Each path below is one point turned by a fixed rotation once a step. After each direction that follows a path, write how fast that rotation turns it, in deg/step (0 if it stays still).
Each turn is a multiple of 5 degrees from 10 to 175, or 0.
Each row of a path follows its step; steps can be skipped.
Rotation 1:
step 0: [ 49  -1  14 -20 -20  32  34 -15  14   9  33  -6   1 -20 -18   9  12 -16
  32 -17   4   5  -7  -7  11   5  -8 -13  -1  33   1   2 -24  -3  13  -8
   6  13  -2 -15 -10  13  -2]
step 1: [ 11  16  -2  49   8  21  -5 -18  11 -14  -9 -13  13   3 -19 -11   0  15
  11   6  -8  14  -1   7  45   6  11  13 -18  16 -11 -37   0  31  16  -9
  23   2   3  -2 -28  15   1]
step 2: [ -3  16  10  37  28  -5  -9 -12 -25 -34   1   4 -16 -44 -12   8  17 -15
  12 -11  -5   9 -25  -3 -13  -5   1 -15 -20  10   9  11  14   8  21 -18
 -23 -12  -6  14  -3  -9  35]
step 3: [ 13  14  12 -15   9  25  23  -3 -17 -22   3  22   2  14   2  23   3   4
   3 -34  12  18  32 -10  -4  13  13   7  -9  11   4  -5 -30  18  18 -14
 -34  38 -25  13  19  -4  10]
step 5: [  4  14  11  17  -3 -11   9 -29 -38  -8 -10  -3 -14 -23  -7   0  -4  -9
 -32   8 -21   9  36  18  25 -14 -25 -13   0 -18  35  13  -4  -2  -6  11
 -25 -27   0  12  -9   6  10]
step 6: [ 18 -12   7 -20   3  23  31 -10  -7  32  13 -11   3 -16   1  14  -5 -17
   4 -20  26  17  23   0 -16   0  -7  -2  -3  19  33   6  -3   5  49  32
 -17 -11  -5 -23 -11  -4 -12]
step 7: [ 28   7  17  19 -13  32   3   2  11  12   3   5   2   5 -25 -34  -2  19
  -4  -2  33 -17   3  40  33   2 -24  19 -10   4 -18  -1   7  17  16  13
   4  18   7 -14 -31  -1   8]
step 8: [ 31   7 -20  49  -7  11  -6 -19 -22 -19  11 -13 -26 -15  -2 -19   6  -7
  -6 -26 -14 -16 -20   2  17  -2  23 -27  10   3   6  17  20 -17  17   3
   3 -14 -18   9 -28  -1  13]
step 9: [ 11  -6 -11   9  13  31  -5 -22  -2 -16 -18  -6   6 -16  -7   0  14  10
  29 -26  -9   8  31 -24 -17  19  17  12  27  14  11  11 -10  20  25  15
 -28  28  19  14   2 -20  20]
step 12: [ 10 -23  -4  10   2  12  21 -13 -12   6 -17 -22   5  -6  13  14   3 -33
 -10 -11  -5  23  -2 -28  10  16 -14  -4 -14   1  35 -15 -46  27  28  19
  -7 -13  25  10  -4  -2 -19]
step 15: [  7  -6  19  30   2  30  10 -13 -21   7   7  -6  -5 -16  -3   8 -13 -14
   7  -1 -15  -4 -27 -15  -6  37 -10  -5  26 -12   4   4   6  18  20  25
 -22  52   4  21  -5 -20  11]
Speeds:
[  2   5   5  -3  -3   4   4  -5  10   5  -7 -10   1   2   2  -1  -1  -6
  -3   3   2  -1  -8   8   3  -1   4   0  -5   1   0   0  -5   1   9  -6
   4 -11   1  -6   0  -8   8] => 60
[ -6 -13   6  -7  -7  -8  -4 -10  -5   4   4   1   2  10  -3   5   4   3
  -5  -5   4   5   5   0   3  -2  -4  -4   2  -1   5  -1  -4   0  -3  -1
   2  -6   5   5   7  -2   6] => 55
[ -3  -4   1  -6   3   5   5  -3   7   6  -1  11  -6  -6  -2  -2   8   4
   4 -10   1  -1   3  10 -11   4   1   1  -3  -5  -1  -1 -11   2  -1  -1
   6   1  -4  -3   0   2  -4] => 110
[  0  -5   1   1  11   3   5  -6   3  -7   5  -9   1   4  -6   1  -1   0
  -1   3   4  -3  -9  -1 -13  -2  -5  -9  -3   5   1   5   1  -7   0   8
   5   1  -1  -1   4   6   0] => 170
[ -2  -5   9  -2  -1  -3  -2   4  -1  -8  -3   4  -4  -1  -8  -7  -2   0
  -2  -4  -7  -5  -4   6   2  -4   0   1  -7  -6  -6   9   9   0   0  -5
  -6 -11   4   2  -2  10  -2] => 125
[  0   0   4   5  -7   8  -9  -1  -9   6  -4   1   1   1  -5   4   2   3
   4  -2   4   5 -10   2  -5  -7   8  -5   5   7  -6   3   3  10  -1   0
   6   4  -3   1  -7   3   2] => 55
Rotation 2:
step 2: [ 10 -14 -42   3   1 -12 -16  -1  11 -16  -3  -7  30 -17   8 -17  11  -3
 -25  19  24  43   4   0 -34  -2   4 -15  -1  -5  -1  -9  -9 -13  19   2
  11  -8  20  25 -10  -3  -4]
step 3: [ 23  -7   8  12   8 -14  15 -13  10 -26 -27   1  14  -6  15  -8 -10  15
 -18 -17   2   7  18  20 -29  -1  -5  15  18 -29 -15   8 -24 -39   4 -10
  13   0  26  22  10   0  -2]
step 4: [ 18   9 -21  -1   6  -8   3   5 -13 -17  12   4  16 -20 -22  29 -12   7
   4  41   5  18  11   9 -20 -15  10  -5  -4 -11 -35 -13 -20 -39  12  -6
   3   4  26   4  10  -5  12]
step 5: [ 31 -19  -3  18  26 -30  -9  19 -31 -36  14  12  13  14   2  -1 -27   7
 -28   5  -7  15   9  -1 -16 -12  10   5   4 -21 -23   7  -3   1   2 -12
  14  -5  -1  24  -1  13 -14]
step 6: [ 20 -15 -19  12  12  -3 -22  -3 -24   4  14 -27  -2 -17  11  15 -36   3
 -10  -2  41  39  31  -4 -13  -2 -16  -4  -4 -12  -5   4  -9 -22   8   7
   7 -11  18   7  11  -5  -4]
step 7: [  3 -17 -20  26  -8 -19   4  20  12  -7   5   6  17 -11   7 -16 -18  -2
  -8  -1  42   4   3  -1 -35 -27   6  -5  32  -5 -19  13  -8  -9   5 -23
  32  -3  19  21  -6  -3   2]
step 9: [ 10  -5 -18  32  -1 -20  -5  -5 -17 -12  13  11   0 -23   0  40 -13  14
  -4  -5 -15 -10   7  24 -22 -15   4  23  23 -15 -29   5 -10 -24  -7  -9
  21 -15  17  20  18  -3   0]
step 10: [  6 -19 -26   7  27   1  -1  10  -8 -20  20   6   3   2  -1  32 -28  -6
   1  22   2  35  15  -9  -7  -2  -8 -14   6   0 -43  -6   2  -8   7  15
  33  12   5  21  -9  18  -8]
step 12: [ -2  -5 -31  22 -10  15 -15  -3   6  13  18  -1  -5 -13  18   6 -25   1
   8   9  31  22  13  -9 -19 -14  21 -17  27 -34 -22   9   9 -21   2  10
  26  15  11  -7   3 -23  -8]
step 14: [ -2 -14 -39   9  10  -7  -1 -26  -5  -1  -4  -5  -4 -28  24  31 -17   0
   9 -11 -22  15   2  11 -25  14   4  11   4 -30 -25 -18   4 -32   8  13
  23   4   5  -4 -11  17  -3]
step 15: [ 22   0 -34  24  -1   8   4   7  -5 -11  12  23  -3  20  -6  27  -7   3
   8 -17 -17  12  14  14 -47 -13  -5  -8  25  11 -27 -11   6   1  14   8
  17  14   5  28  12   2   8]
Speeds:
[  6   2  -1   1   3   2  -1   5 -10  -6   4  -3   6  10  -1   7  -9   0
   6   2   0  -3  -3 -13   4  -3  -7 -10   0  -7   6   4  -2   2  -4  -3
  -4   3  -3  -2   4  -3  -2] => 65
[-1  4 -4 -1 -2  1  2 -3  0 -5 -5  7  3  4 11 -2  2  5 -1  4 -2  6  1  4
  3 -6  3 -9  2 -1 -7  1 -5 15  1 -3 11 -6 -8 -5 -1 -3  2] => 145
[  1   2  -5   4 -11  -2   5  -4   0   5   3  -2  -6  -6  -5   7   2   7
   7   0   3  -1   4  -3  -4 -12  -6   2   2  -3  -7   0  -2  -2   0  -1
 -10  -7  -2 -11  -6  -4   0] => 135
[  7  -4   5   4   6  -4   0   2 -15   3   2   8   0   1  -8   2   0   6
   4  -2   0   2  11   2   0   1   2   3  -7   9  -2  -5   4   4   0   7
   5   6  -6  -4  -4   1   4] => 70
[  5  -9   4  -4  -6  -4   3  -4  -2  -4 -10  -1   2  -3  -8  -6  -1   5
  -8  14  -2   2   7  -1  -1   1   1  -7  -1   4   7   7  -3  -4  -8  -2
  -4  -5   3   0   0   0   0] => 10
[  5  -3  12  -2  -3   8   6   4  -1  -1  -1   4   6  -1   2   0  10   5
   5  -1   7   2  -9  -2   1  -2   7   1   4  -3   1   2  -3 -11  -1   2
   6   4   0  -3  -1 -12  -1] => 80
[ -4   2  -9   0   4   7  -2   5   0   8   3   9  -1   1  -6  -3   7   0
   2   6   0   1   2 -13  -6  -2   8   3   4   3  -1   2 -13   1  -4  -4
   0   3  -1   5   0   7  -2] => 135
